Rows swapped in pairs by one turn or mirror: which row each one swaps with
The rows were stretched afterwards, more along some directions than others.
Dufed: [-1.74  0.17  0.15 -0.72 -0.01  0.04 -1.93  0.03 -0.46 -0.30 -1.33  0.68
 -0.77  1.41 -1.37  0.12  0.94]
lekil: [-1.41 -0.46  0.65 -0.46  0.43  1.20 -0.16  1.73 -1.03 -1.66  0.50  1.94
 -0.14  0.55 -1.34  0.33  0.91]
lig: [-1.79 -0.43 -0.18  1.46 -0.38 -1.08 -3.16  1.62  0.19  0.46 -0.03  0.10
  0.88  0.88 -1.15  2.28  0.16]
posaz: [-1.52 -0.31  0.25 -1.16 -0.10  0.29  1.85  0.57  0.86 -0.60  1.16  1.99
 -1.58 -0.92 -0.70 -0.55 -0.22]
tuguv: [ 1.68 -0.69  0.42  0.94  0.62 -0.08 -0.04  1.14 -0.77 -0.63  0.04  0.61
  1.15  0.06  2.06  2.11  0.41]
kope: [ 0.65  0.33 -0.34 -0.79 -0.59  0.99  0.64  0.44 -0.35 -0.90  0.89  0.89
 -1.74 -0.12 -0.69 -1.93 -0.82]
Romo: [-0.39 -0.37 -0.90  1.12 -2.13 -0.99 -1.23  1.18 -0.92 -0.68 -0.46  1.13
  1.41  1.66 -0.65 -1.28 -0.63]
kote: [ 0.11  0.33 -1.77 -0.38 -0.20 -0.86  0.27 -1.17  0.52  1.42 -0.86 -2.41
  0.42  0.14  2.28 -0.23 -0.04]
tapo: [-1.59  0.02  0.41 -0.41  1.95 -0.93  1.93  0.49  1.10  1.14 -1.23 -0.07
  0.24  0.31  0.43  1.38 -0.15]
Kufi: [ 1.04  0.55  0.69  0.37  0.97  1.52  0.05  0.49  1.51  0.47  0.62  0.35
 -0.71 -2.05  2.66 -0.85  1.35]
rofur: [-0.95  0.23  0.12  0.19 -0.25  0.52 -1.35  0.84  0.06 -0.08  0.48  1.17
 -1.55  0.49 -0.08  2.58  1.21]
mevo: [-1.00  1.25 -1.41 -1.37  0.35  0.79  2.48 -0.91  2.16  0.76  1.02 -1.28
 -2.30 -1.31  1.49  0.51  0.28]
Fufiz: [-0.79  0.54 -1.30 -0.17  0.02 -0.46  0.69 -1.66  1.45  0.46 -0.94 -1.16
  0.25  0.73  0.88  0.19  0.63]
botuk: [-2.47  0.30 -1.02 -1.09 -0.41  0.31 -2.47  1.63  0.05 -1.43 -1.25 -0.34
  0.09  0.50 -2.13 -0.02  2.33]
lav: [-0.44  0.83 -0.14 -1.38  1.80 -1.85  1.54  2.74  1.26  1.35 -0.58 -1.60
  0.07  0.36  0.11  2.26  0.11]
mopuv: [-3.76  0.52 -3.07 -0.57  0.32 -1.47  1.06  2.85  1.46 -0.19 -0.73 -2.42
 -0.32  1.90 -2.62 -0.25  0.69]
Nibu: [-0.79  0.14 -1.76 -0.36 -0.62  0.41  0.07  0.78  1.57  0.17 -0.92 -0.99
 -1.30 -1.06  0.02 -3.72  1.05]
bopar: [-0.73  0.45 -0.31 -1.84  0.59 -0.71  3.24 -0.12  1.76  0.06 -0.77 -0.58
 -0.20  0.61  0.36 -1.89 -0.37]
zus: [-1.28  0.86 -0.92 -0.78 -1.95  1.75 -1.49 -0.81  0.28 -1.25  1.19  1.21
 -2.33 -0.15 -0.93 -0.71  1.10]
tibob: [ 0.58  1.64 -0.77 -0.77  0.48  1.12  3.05 -1.01  1.64  0.86  0.49 -1.42
 -1.36 -0.66 -0.63 -2.25  0.06]
napo: [ 1.05  0.54  0.62  2.12 -0.10  1.54  0.03  0.02  0.64  0.18  0.20  0.06
  0.38 -1.94  0.85 -0.26 -1.20]
dase: [ 0.06 -0.15  0.68 -0.16 -1.28  0.59 -2.86 -0.78 -0.28 -0.99 -1.03  0.63
 -0.08  0.26  0.66 -0.91 -0.23]
roro: [-0.22  0.48 -1.04  1.01 -0.90 -1.12 -0.32  1.12  0.26 -0.45 -0.92 -0.32
  0.39  1.80  0.11  0.42 -0.93]
zap: [ 1.14 -0.47  1.44  0.50 -1.02 -0.32 -0.90  0.13  0.83  1.17  0.67  2.87
 -0.18 -0.56 -0.46 -2.37  0.42]
Duti: [-1.99 -0.23 -1.49 -0.28  0.63 -0.26  0.71  0.39  0.08 -1.70 -1.30 -1.48
  1.11  0.65  0.46  1.33 -0.17]
feb: [-0.20  0.44  0.86 -2.61  0.54  1.06  1.54 -1.64  0.65 -0.78  1.06 -0.14
 -0.82 -0.07  1.43 -0.07  1.31]
musu: [-2.30  0.41 -2.13 -1.19 -0.37  1.39  0.06 -1.25  1.63  0.19 -0.01 -1.00
 -3.08 -1.56  0.17 -1.81  1.49]
tep: [ 0.72 -0.18  0.53 -0.69  0.45  2.18  0.15 -3.14  0.58  0.38  0.91  0.71
 -0.98 -2.46  1.61 -0.74  0.51]
mep: [-0.63  0.41 -0.17 -1.22 -0.20  0.94  0.22  1.36 -0.20 -2.16  0.06 -1.09
 -0.84  0.31  1.48  0.15  0.03]
Zeg: [-0.63 -0.36  0.95  0.14 -1.27  0.23 -0.83 -0.08  0.37  0.33  1.66  3.59
 -1.82 -0.30 -1.37 -0.78  0.16]
Nofi: [ 0.28  0.46  0.46 -2.10  2.45  0.89  1.14 -0.93  0.28  1.36  0.49 -1.45
 -1.36 -0.75  1.98  2.10  1.10]
Bop: [-0.26 -1.16  0.23  2.16 -0.71 -1.17 -2.02  0.35 -0.51  1.67  0.46  1.02
  0.79  0.97 -1.74  2.26 -1.52]
luf: [-2.91 -0.62 -2.94  0.97 -0.23 -0.62  0.55  1.19  0.63  0.23 -0.86 -1.85
  0.12  0.93 -2.52 -0.06 -0.47]
zapud: [ 1.32  0.30 -0.79 -1.61  0.73  0.25  0.78 -0.85 -0.25 -0.22  0.12 -0.89
 -0.59  0.81  1.10  0.48  2.12]
nuf: [-1.07  0.31 -0.63 -2.23 -1.04  1.95 -2.42 -2.35  0.03 -0.58  0.55  0.00
 -3.35 -1.34  0.06 -0.82  1.56]
luz: [-2.07  0.83 -1.30 -1.68  1.21  0.45  2.58 -0.46  1.88  0.72  0.32 -0.83
 -2.12  0.06  0.14  1.39  2.21]
setu: [ 0.41  0.32  0.00 -1.25  0.02 -0.87 -1.40 -0.71 -0.98 -0.41 -0.19 -0.51
 -0.19  1.88  0.16  2.08 -0.24]
Tebez: [ 0.38  1.25 -0.27 -1.67  0.30  1.27  1.52  0.60  1.47 -0.30  1.01  0.83
 -1.90  0.05 -0.45 -3.62  2.47]

mep pairs with feb
zapud pairs with tuguv
tapo pairs with Dufed
roro pairs with Fufiz
tibob pairs with napo
nuf pairs with posaz

